Questions about the matrix below.
1) What is the entry in the top-left corner?
2) What is the bottom-left entry?
3) What is the bottom-right entry?
4) What is the entry just left of 121?
5) What is the entry just left of the largest entry?
6) What is the entry just right of 113?
7) What is the largest entry in the first row?
[[126 123 140 113 120 146]
 [122 122 123 153 121 134]
 [130 126 143 117 124 149]]
1) 126
2) 130
3) 149
4) 153
5) 123
6) 120
7) 146

Questions about the row below.
1) Which number is the second entry from the left?
2) Which number is the second entry from the right?
3) Which number is the 3rd entry?
4) Which number is the last entry?
5) Which number is the fourth entry from the end?
[142, 155, 130, 150, 136, 110, 144, 147, 155, 126, 129, 139, 128, 101]
1) 155
2) 128
3) 130
4) 101
5) 129

[[114, 116, 129, 123, 124], [116, 135, 119, 133, 114], [113, 128, 116, 121, 129], [118, 136, 118, 134, 113], [118, 135, 119, 133, 113], [118, 136, 118, 134, 112], [119, 130, 147, 142, 140], [116, 136, 118, 133, 111], [139, 135, 142, 112, 113], [141, 125, 111, 138, 141], [117, 107, 137, 117, 135], [122, 109, 140, 119, 135], [117, 135, 120, 131, 111], [139, 140, 141, 106, 103], [136, 138, 145, 129, 122], [148, 139, 130, 127, 127]]
Report the minimum.
Answer: 103
The entry just left of the smallest entry is 106
Report the third largest entry.
Answer: 145
Report the fifth entry in reading order.
Answer: 124
Report the second largest entry.
Answer: 147
Report the 2nd entry in reading order.
Answer: 116

W =
[[132 121 132 124 118 131 122]
 [139 123 139 118 120 128 115]
 [129 126 126 127 135 133 142]
 [134 125 148 116 108 140 102]
 [128 131 122 128 117 133 121]
 [134 121 118 132 119 132 130]
 [138 124 131 120 118 134 119]
 [136 132 131 129 122 126 126]
 [129 122 124 125 132 123 133]
 [125 127 133 126 125 131 120]
 [132 125 138 113 122 136 127]
 [132 120 120 130 119 128 109]
 [127 124 138 121 126 130 127]
 [125 131 133 125 132 129 131]]
The first entry in reading order -> 132
Report the entry just right of the largest entry.
Answer: 116
The 2nd largest entry -> 142
Report the largest entry in the first column.
Answer: 139
The entry directly above the largest entry: 126
The largest entry -> 148
The entry directly below 108: 117
The bottom-right entry: 131
The entry in the bottom-left corner -> 125
The smallest entry in the last column is 102
The entry just right of 116 is 108
Report the third largest entry.
Answer: 140
The entry in the top-right corner is 122
The entry just right of 113 -> 122
The 3rd entry on the diagonal from the top-right corner is 135
The fourth entry, reading row by row is 124
Report the entry just left of the largest entry.
Answer: 125
Report the 2nd entry from the end, reading row by row.
Answer: 129
The second entry on the main diagonal -> 123
Report the second entry on the diagonal from the top-right corner.
Answer: 128
The smallest entry in the first row -> 118
The largest entry in the last row -> 133
The third-last entry, reading row by row -> 132
The top entry of the column that holds the largest entry is 132
Report the second entry in reading order.
Answer: 121
Report the entry directly below 109.
Answer: 127

A =
[[114 128 131 113 124 119 130 134 136 111 128 120]
 [116 129 133 128 129 131 126 122 119 121 131 126]
 [135 127 124 122 131 127 124 128 127 117 123 126]
 [136 126 132 123 132 123 131 125 119 121 129 135]
 [137 126 125 114 124 128 130 129 136 126 140 117]
 [120 127 138 135 128 121 122 121 128 134 131 136]
 [123 130 124 132 130 126 124 127 126 129 124 133]
 [115 122 128 135 131 125 126 125 119 117 132 118]
 [130 131 125 128 130 127 126 129 134 129 132 131]
 [135 122 132 150 132 137 127 128 127 128 126 130]]
The top-left entry is 114
The third entry on the main diagonal -> 124
The largest entry in the first row -> 136
The smallest entry in the last row? 122
The bottom-left entry -> 135
The largest entry in the first column is 137
The last entry, reading row by row? 130
The entry in the top-right corner: 120
The third largest entry: 138
The bottom entry of the column that holds the smallest entry? 128
The entry just right of the largest entry -> 132
The fourth entry in reading order: 113
The smallest entry? 111
The largest entry? 150
The entry directly below 115 -> 130
The entry just right of the smallest entry? 128
The smallest entry in the last column: 117
The entry just left of 118 is 132
The 4th-last entry, reading row by row: 127
The entry directly above the largest entry? 128

Read these off the grid that follows. Rows and columns are numbered from 1.
1) Report the entry in row 3 and column 1.
2) Report the bottom-right entry.
3) Report the entry at row 1, column 3.
4) Report the entry at row 1, column 2.
5) Report the smallest entry.
6) Report the entry in the bottom-left corner.
7) Report the entry at row 2, column 1.
8) Report the entry directly below the centre entry.
[[131 144 139 132 142 132 132 131 134 133 138]
 [133 143 136 133 137 133 133 133 125 134 138]
 [138 129 124 134 123 136 135 136 121 135 129]
 [140 129 149 141 150 140 141 140 131 142 125]
 [135 130 130 135 144 134 133 134 135 135 126]
 [132 126 150 131 122 132 135 134 107 133 131]
 [114 135 130 116 123 115 116 115 142 114 137]
 [131 144 132 129 125 130 131 131 102 130 142]
 [128 118 144 128 122 128 130 129 123 128 125]
 [119 115 152 125 152 121 123 121 139 122 118]
 [129 131 134 129 129 129 130 129 133 129 132]
 [128 137 149 130 132 129 132 130 113 130 137]
 [124 130 142 127 130 126 127 126 140 126 132]
 [141 127 142 139 130 140 141 141 122 141 127]
 [127 146 130 128 142 127 126 126 129 127 139]]
1) 138
2) 139
3) 139
4) 144
5) 102
6) 127
7) 133
8) 128

m =
[[127 120 135 110 127 126 129 135 132 116 156 130 132 118 116]
 [129 120 135 112 125 128 129 135 132 115 155 131 133 117 116]
 [129 120 135 110 126 128 130 136 131 113 155 131 133 117 117]]
Rows and columns are numbered from 1.
What is the entry at row 1, column 2?
Answer: 120
The maximum is 156
What is the entry in the bottom-left corner?
Answer: 129
The entry just right of the largest entry -> 130
What is the entry just left of 115?
Answer: 132
What is the entry in the top-left corner?
Answer: 127
What is the entry just left of the centre entry?
Answer: 129
The top-right entry is 116
What is the entry just left of the largest entry?
Answer: 116
The entry directly above the centre entry -> 135
What is the entry at row 2, column 1?
Answer: 129
The entry directly above 113 -> 115
The entry in row 1 and column 3 is 135

((124, 146, 148, 109, 104, 146, 128, 110, 110, 109, 111, 109), (128, 155, 111, 150, 154, 105, 117, 147, 119, 150, 145, 148))
The entry just left of 104: 109
Report the entry just right of 154.
A: 105

Questions about the matrix below. Counting starts at 1.
1) The entry in the bottom-left corner?
2) The entry at row 1, column 2?
3) The entry in row 2 and column 1?
4) The entry at row 1, column 1?
5) The entry at row 1, column 3?
6) The entry in the bottom-right corner?
7) The top-right entry?
8) The entry at row 3, column 3?
[[105 132 143 110 144 128 139 125 135 155 114]
 [103 132 127 110 141 134 136 130 138 154 126]
 [130 116 119 122 131 131 127 103 133 126 126]
 [133 113 127 125 131 124 131 125 132 124 118]
 [143 138 147 143 130 120 120 127 125 116 127]
 [133 126 128 119 133 132 122 113 141 137 122]
 [150 148 110 119 103 137 153 131 139 120 105]
 [139 144 140 148 125 121 125 119 139 116 116]
 [123 128 138 133 117 135 128 137 122 122 137]
 [123 120 124 124 128 117 123 127 115 125 131]
 [118 143 135 126 119 124 113 133 126 137 128]
 [120 136 122 122 139 129 120 126 141 130 118]]
1) 120
2) 132
3) 103
4) 105
5) 143
6) 118
7) 114
8) 119
